Each row is where one point has got to under a steady rotation. How many ticks took it there?
The counts run from 0 to 435.
[  6  -7 -10  -6 -23   8  15  -5  -3   3  -1  -3  -1   2  11   4  -2   2
  17  -1 -20   7  -9  -4  -6  13  17  -8   9  -8  10  10   9  10  10   7
  -5   4   5  19  24   7   2  12  -7   0   3  11  11]
10
[-15  11  -7  -5  -3  10   3   1   1 -10   7  10  -8  12   1   3   5  10
  -9  -9 -13  -9  -7  -5   9  15  18  12 -18   9 -14   0   6  21 -12 -15
   8   5  11   7  19  10 -10   1  -1   0  -3   5   0]
288
[ -7 -10   7  15  -4  -1 -10 -17   2  -6   5  -4  -7  -6 -10   9 -13   9
  -6   1 -16  -6  10   5   8   3  -9   9 -23   9   6 -15   3  -2  -9  -1
  -2   2  -1 -18   3  -4   3   2  20   0  13 -21  -2]
232
[  6   6   4   1  -5  13   8   1 -10 -12  -2  10 -17  11   9   6   0   7
  -4  -2  11 -10  14  -4   8  18   6  -7  22   5  19  -5   3  -8   0  16
   2  15 -10  20   7 -12  -3   0  10   1   1  -8   0]
165
[ -7  20  17 -15  13  10  -6   3  -1  -6 -16   8   2   7  10  -1  -2   9
  -9   0  -3  -7   7  -3  -6   2  -2  -6   8  10 -14  -6   6   5  10  -8
   1 -11  13 -11   1  12 -22  11   6   6  -5  21  -4]
55
[  3  -1  -8  24  -2   0   3  12   5  16   6  -1   2   5  -5   5  -1  -7
   4   8   3  20   7  -3 -23   5  18 -12  20   0  -1  -5  -2  -4  24  -4
   0  -7  -9   8  -6   8   9  16  -2 -11  -9  11  -5]
390
[  1  -3   1  16 -19  -2  -4  -5 -11  -2 -10   4 -11 -15   8  -1 -24   6
  -4   4  24   6  -3   6  -9   1  -3 -15   4   7   8  19  11   3   6  -9
   2   8  -2   1   1  -3   9 -20 -10   0   2  -5 -14]
245
[-11   6   0   9  16  -4   8   0 -15 -19   3   6 -17   6   2   4  -3   1
 -14   0 -16  -7   7   4  12   6   4   4   1  13   3  -4   5  10  -5  -8
   9  19 -14   0  12  -9  -8  15   8   0 -22  -6  -2]
229
[  5 -15  -1   3  -1  -7  -7  10  -8 -15 -10   4  14  -8   0  -6  -1 -15
  -5   7  -5  -2   2   5   3  -9  -3  -6 -21   0   4   8  24  18  -6 -25
  11   2  -1   0   3   3  -6  -4   5   0 -11 -15  23]
1
[-14   4  10   9   8 -17  -2   3  -8  -1  10  16  10  -6  19   6  -5   0
  -8  14  -8  14  -6  -8 -15   1   5  -1  20  -5   9  13   3  -3  11  -1
   4   3  -4   7  -3  -1  13   5  -2  11   6  -7  11]
318
[-16   5  14  11  10   3 -12  -1  -2   2  11   1  -2  -3   5  -4  -1  -6
   6   6 -10  13  -2   6 -12  -6   3 -15  -2  -1   1  23  13   4  18 -24
   3  -6  -2 -16   0   5   3  18 -11   5 -10   8   5]
325
[  3   2 -21   4  -4  15  -3   6   7  -4   6  -3   3  -2  -6  12  -3   4
 -14   5   1   6 -11  -3   4  10  -2  17 -11   7 -20 -22  -2   4 -12  -5
   5   1  -3 -12   7  18  11 -13   5 -23   7  -4  -5]
426
[ -4  -4  -2  11 -17  -5  -2  31   5  -8  21   1 -17   0  -6  -4   8   0
   4   6  -1  -4 -13 -12 -12  12   3  -5   1   9  -5  16 -16  -8  10 -10
  -1  11  -4   4  -5   7  -5  -4   0   1   8  10 -10]
43
[  9  -2  -2  -4 -12   6  -3 -11  -1  -5  -1   0 -13 -20   5   1  -2  -9
   7  -2  -2  -3 -15 -12   6   0 -16   2 -12   0 -15   1  -4   9 -14  -7
   1  -9   7 -15  16   8   9 -20  -6 -10  -2  18 -11]
419
[  3   9  17  -1 -12   7  -2 -19  -3  -7  -3  16 -18   0  -3   5 -10  10
 -10  -3   6 -13  12 -10   2   3  -8   1   6  -7  14 -10  -5 -13  -7  14
  -1   3  -3   0   0 -16  15 -17  15  10   7  -3 -10]
167
[ -2  -1 -10   8  -1  16   3 -11   2  -2   1  -2 -21   8   3   2 -13   4
 -10   6   8 -11   9  -1   1  19 -11  10   2 -12 -17 -16   5   1  -5 -16
   8  15   2  -8  13  -1   2 -16  -3 -11 -10 -11  -3]
19
[  1  -7  -4   8 -10   4   5   9  11   2   6   2  -4  13  -1   0  -5   9
  -3  10  10  11  -4 -13   1  16   8  -5  32   3  -1   1  -4   4  23  -1
   3  -4   2  15 -11  14  -1   1  -1   4 -10  -9 -21]
392
[ -2 -15  -2   2   0  -2  -6   9 -10 -15  -1   6  14  -1   6  -6   5  -9
   5   8 -13  -9   8   4  -1   5   8  -7 -17   1   5   9  20  15  -2 -17
   7   9   2  12   5   3 -16   2   4   1   3 -10  30]
2
[-12   9   0   9   6  18  -8 -14  -3   1  22  -1  -9   1  -6  11   4  -5
 -11   7  -6 -12  12   2  -5   8  11   8  -5  -9 -16 -31   1   1  -5  -6
  11   1  -8  -2  10  -8  15   1  -7  -2  -7  -2   1]
21
[-12  10  21  10  10  -7  -1  -1 -12 -11  -6  10 -14  -2   8   4   6 -11
 -21  -6  11   0  13   6  -1 -14  -1 -15  -3   0  18   1   7 -10  -2 -13
  12  10 -12  12   5 -22   2  -4   3  -4 -12   2   7]
170
[  0   3  -8  14 -14   4  -2  -4   1  10 -10  -9 -18   9   2 -13  -8  -1
  -2 -17 -13   2  17 -16  12  12  10  16 -15  10 -12   5   3   8   0 -16
  -1  13  14  -7  16   3   3   4   3  -7 -19   9  -2]
153
[  6 -21  -1   1 -33   2   7  -7  11  -4  -7   1   7   1 -12   2   3  -3
  10  -6 -30   1  -6  -6  -1   2  11   2 -27  -1   7   3   0  11  -1  -1
  -2 -12   9   3   7  11   2  -9  11  -3  11   3  10]
5
[  4  -4   1   2  -3   1   7  21 -13   3  -2   0   6 -10  14  12  -1  -4
  -7   2  17  10   6  -2 -12  -1   6 -23  16  14   3 -14  -1 -15  13   8
  -6  14 -10  17   2  -8  -3   1   3 -12   2  10  -5]
106
[  1   0 -13  21  -2  21  -7  -7   2   4  14 -12 -10   6   1  11  -4  -6
  14   8  -1   2  15   9   2  15  19   3  -8   3  -1  -6  12  12  -3  -5
   5   1  -8   9   8   1   6  21  -8 -13   0 -17   3]
157
[  1   3  -9  19  -6  -3 -14   4   6  17   5 -13   7  -5  -5   3  -5 -11
   3  15  -1  17  10  -5 -29   0  13  -8   8  -7  -5  -7  -3  -8  23  -3
  -4  -8   2  -1  -7   1  17  14  -5  -5   1  11   3]
389
[  5 -17  -5  21 -13 -14  -8   9   7  -7   1   0 -18 -14 -18   6  -7  -5
 -16  -2  12   0   7  -2 -10  -1  -8  -1  -9   3   7  -8  -7  -5   9  -7
   3   8 -10   5  -1 -13   6 -14  11  -3 -11  -9  -6]
309
[ -9 -12  10 -10   1   2   6   9   4   5   4  14   1  -7  -4  -1  13  -5
  -6 -13 -16  -6   7 -12  11   1   9   0 -18   6 -24 -13  -8   7  -9  -9
  11   0   3  22   2   4 -10 -11   4  -3  -9  19   2]
346
[ -4  -2 -11  -1  -8  -2  -2   4   3 -15  13   3  -1  11   9  13  -1   6
  -8   8  -1   2  -8 -13   5  20  -1  18   1 -21   6  -7   9   4  -4   1
   0   8   6   0   7   5  10  -6   5  -3  11 -26  20]
84
[  0  -6  -1   5   3  15  -1   5   6   9  13  -5  -2  -2  -2  10  -7   5
 -20   5   1   2  10  -8  -7   7  -5  13   5 -15   2 -23   5 -16  -1   4
   0  29 -14   1  -1  -3  12  -1  16  -2   3 -26  16]
26
[  6  -5   2   5  -8   3  -3  11 -10   6   0 -12  14 -18  10  14  -1 -10
 -12   6  19  16   2   2 -10 -15   4 -21  11  13  11 -13   5 -13   7   8
  -1   3 -12  13   2  -9   7  -1   0 -11   6   4  -4]
105
[  9  16  -8   6  13  14   2  -3 -11   1  -7  10  11   7  10  -7 -14  12
 -13  13  -2   5   4  -4   5   7   0  21   7   1  -7 -14   8   6 -21  12
  -1  20  -9  -1   0   6  11 -13  19  -3  12 -11   0]
433
[ 11  -8  -6   2  -5  -2   4   9  12   2 -18  -3 -21  -3   0 -14   1  -5
   9 -15  -2  -4  10  -9   5   4  -1  -4 -20  -6  -7  15   3   6  -1 -11
   5   7  18  14   9   7 -13  -7  -1  -9  -9  19  15]
211
[ -2  -1   7  10   8  12   2  -3  -1  10  18   4   6   2  -1  10  -2   4
  -7  10 -11   2   9  -1 -12   3  -2   4   4 -14   1 -24   0  -9  -5   8
   4  14 -25   2  -2 -10  18   0  16  -2   8 -15  10]
27
[ -7  -5 -15 -10   4  11  -4  13  -1  -2  15  -3 -12 -14   6  12   2   3
   7  -9  -4  -4  -9  -4 -10  11   0  -2  -1   4 -19  -6   2  10   2  -9
  -5  11   4   2  28   7 -11  17 -11  -5 -12  17   9]
423
[ 14  -5   4  -8  -5   8  14   5   7   0 -22  21   0   5  -1 -22  -1  10
   4  -8  -5   3  -2  -8   7   1  -2  -1   0  -3   1  18   4  12 -10   1
   4   7  -4  16  -4  10  -3 -23  13   3  -6   6   4]
205
[  1 -10   2  14 -26   7   5  -5  -1   6   6  -5   2 -12  -5   5 -17  12
   7   3  -9   7  -6   1   1   0   7  -5  -2  15  19   9   7  -5   3   8
  -9  11  -9   6   3  -3   5  -3  13   8  19 -21  -7]
238
[  4   8   0  21   1   3  -5 -18 -13  -8   2  -6  -9 -21  -1   3 -14  -6
  -7  11  18 -12  14   4  11   1  -4  -5   4   5   3  -4  10   1  -8   4
  20   7  -3  11  -2 -13  -4 -14  -1   0  -3 -16 -16]
304
[ -7   1  23  12  -4 -13  -6   5  -3  -2  16   7 -16 -13   4  -7  -4   0
   4  -4  -2 -11   6  -7  14   3  -2  -7  -8  22  -2  20  -8  -7   1  -3
   8   9   6   9  -7  -3  -5 -18   6   8   4   3 -15]
37
[  8 -18   9   4   6  10   5   7   9   0  10  -1  11  -4   6   6  12  -8
   7   8  -7   9  -3   8   3  -3 -11 -13  -9 -10  15   8  14   1  -6  -4
  13  -6 -13   5  -6  12  -5  -7   6  -4  14 -16  27]
408
[  7  -5 -11 -13  -8  -5  -1   1  -6  -7   1   4  33 -15  15  12   0  -7
  -5  13 -14   1  -8  -9   3  -1   3   9   0  -6  -3 -19   4  10 -10  11
   2  -5  11   6   7   8  -1  -9   8   1  16  -1  15]
143
[ 11 -19  -7   2  -5  -5  -1  -5   1  -6  -4  18 -22 -14  -7   5  -5  -8
  16  -9   6  -3   0  -2   7   9   3  -3   0   1   2   8   3  20   5   1
   0  -3   8  21  13   3   4   6 -12   2 -25   4   3]
75
[ -6   2  12   6  -1  -1  -4 -10  -7   2   2  25   9 -21   7   7 -18   3
 -10   6  13   8  -5   1  -9  -5  -3  -6   5   5 -13 -11  -3   3  -2  -2
   2  -8  -6   1  -9  -3  23 -22  -3  -2   6   3 -20]
110
[ -3  -1  24  20   1  -6   9   5 -12  -1   7  18 -20  -3   6  -4   1   1
  11  -3  -4  -3   5   0  12   4   1 -11  -3  19   5  20  -6  -1 -10  -3
  11  11  -3  11  -6  -6  -3 -11   4  -4  -1   7 -13]
36
